(in the rows, 128 means zero)
Turns in one plane each, and the order they were made in; the first pair answered
K_583:
[116 133 121 166 144  96 104 103 142] => [101 133 133 175 153  99 133 132 125]
[166  85 145  94 129 142 187 142 138] => [174  92 128  82 116 130 141 103 168]
[164 110 124 114 110 135  99  96 130] => [110 144 117 102 132 112 102 135 166]
[123  69 121 137 128 135 140 105  94] => [115  90 106 121 122 116  92  88 141]
K_132:
[113 133 106 149 138 107  95  95 150] => [ 93 136 108 159 147 105 112 119 142]
[141 173 158  88 120 162 146 185 172] => [180 163 150  83  99 166 107 136 174]
[126 131 124  84 123 124 109 137 153] => [135 126 122  94 122 123  90 114 151]
K_734:
[172 120 128 123 120 138  89  89 142] => [140 108 147 173 154 128 128 113  88]
[159 118 118 136 149  96 144 106 124] => [141 127 114 138 159  88 140 119 130]
[123 118 128 157 136 126 126 121  92] => [ 99 143 115 140 134 111 109 129 140]
[ 81 142 129 152 145 121 145 177 131] => [135 144 105  94 103 134 104 140 173]
Pairs:
(two turns a pair)
[156 129 117  88 104 141 117 128 149] => [104 152 113 114 131 109 116 145 162] -> K_132 K_583
[127 139 130  91 136 126 185 179 129] => [107 137 139 133 155 112 184 169 104] -> K_583 K_734
[149 121 117  74 131 113 104 131 152] => [ 93 126 132 123 165 100 138 160 113] -> K_734 K_734
[195 106 146 128 131 145 156 152  89] => [159 154 116  87 127 116 113 165 181] -> K_734 K_734
[ 80 148 119 161 161  84 118 138 125] => [140 111 142 145 143 142 173 145  68] -> K_132 K_583
[132 142 104 119 107 121  84  99 167] => [153 116 112 156 111 131  99  78 110] -> K_132 K_734
[149 110 155 159 128 139 124  78  94] => [ 80 163 136 146 145 102 111 121 159] -> K_132 K_734
[ 96 125 127 147 140 127 141 130 121] => [118 124 124 111 120 146 151 142 141] -> K_132 K_132
[170  99 112 142 118 120  78  55 125] => [ 78 121 126 195 168  96 137 132  97] -> K_132 K_132
[169 100 136 108  99 154 120  92 121] => [113 138 116 117 116 111  82  98 175] -> K_583 K_132
[108 141 114 139 125  94  75  94 163] => [156 116 119 121 106 122  80  73 141] -> K_132 K_734
[ 98 130 139 157 151 122 141 145 109] => [131 132 136 104 123 154 155 160 135] -> K_132 K_132
[ 92 123 128 152 123 135 115 109 105] => [113 112 134 147 119 148 124 112  98] -> K_132 K_583
[129 130 110 137 112 150 140 109  96] => [ 96 154 103 126 123 138 145 138 121] -> K_734 K_132
[ 91 142 130 125 137 126 139 126 153] => [142 122 133 103 112 148 142 107 141] -> K_132 K_734
[133 137 113 108 116 111 107 117 158] => [144 110 138 125 121 137 163 142 100] -> K_583 K_583
[ 73 162 119 110 142 124 152 198 172] => [148 125 133  90 115 180 186 191 132] -> K_132 K_583
[123 140 122 149 117 118  97  82 100] => [106 166 113 126 118 109  86  98 138] -> K_132 K_734
[174 135 131 115 100 131 121 113 112] => [130 147 143 135 132 127 164 160  96] -> K_734 K_132
[189  92 128 112  99 155 114  90 116] => [ 85 155 103 117 136  95  97 143 184] -> K_734 K_734
[103 117 125 139 116 115 140 132 115] => [114 126 115 107 101 119 136 142 140] -> K_132 K_734
[157 130 114 104 109 155 147 128 127] => [123 154  96 108 119 127 112 124 160] -> K_132 K_583
[127 144 141  58 134 133 175 161 128] => [143 147 129  45 121 127 148 132 152] -> K_132 K_583
[120 113 140 171 169 106 122  97 101] => [101 130 130 167 175  95 112 105 124] -> K_583 K_583
[101 129 136 157 139 113 152 154 115] => [ 96 137 125 160 138 102 127 140 135] -> K_583 K_734
[161 102 124 103  98 157 104 113 126] => [100 107 134 168 140 126 111 123  95] -> K_132 K_734
[126 131 144 127 115 147 100  88 127] => [ 92 132 154 148 137 145 134 123 105] -> K_734 K_132
[ 96 138 133 149 154 129 155 154 125] => [170 112 133 122 117 159 142 115 115] -> K_734 K_734
[120 138 130  97 123 132 158 174 149] => [143 137 124  87 109 142 147 166 152] -> K_132 K_583
[123 137 149 142 119 117 149 142 134] => [139 131 142 143 107 114 120 113 144] -> K_583 K_583
[108 160 137 132 137 120 140 142 149] => [159 139 139 108 115 149 142 124 136] -> K_132 K_734
[169  87 149 167 108 149 117  80  70] => [ 55 158 123 169 155  87  99 141 152] -> K_132 K_734
[146 127 125 108 114 151 175 155 108] => [153 140 107  92 100 133 122 118 158] -> K_132 K_583
[ 93 163 127 144 146  99 114 114 160] => [114 136 151 150 144 134 174 144 100] -> K_132 K_583
[ 82 145 130 140 158 113 139 162 135] => [138 106 147 135 137 153 164 146  86] -> K_583 K_132
[105 126 150 128 145 143 187 185  98] => [138 148 115  63 102 137 113 145 186] -> K_734 K_132
[107 157 113 118 137  91  90 155 173] => [131 109 145 173 151 119 143 150  73] -> K_734 K_734
[138 135 161  79 109 170 179 198 128] => [161 147 136  56  83 156 111 148 180] -> K_132 K_583
[133 154 111  85 123 137 105 133 176] => [121 145 110 126 133 117  77  92 156] -> K_132 K_132
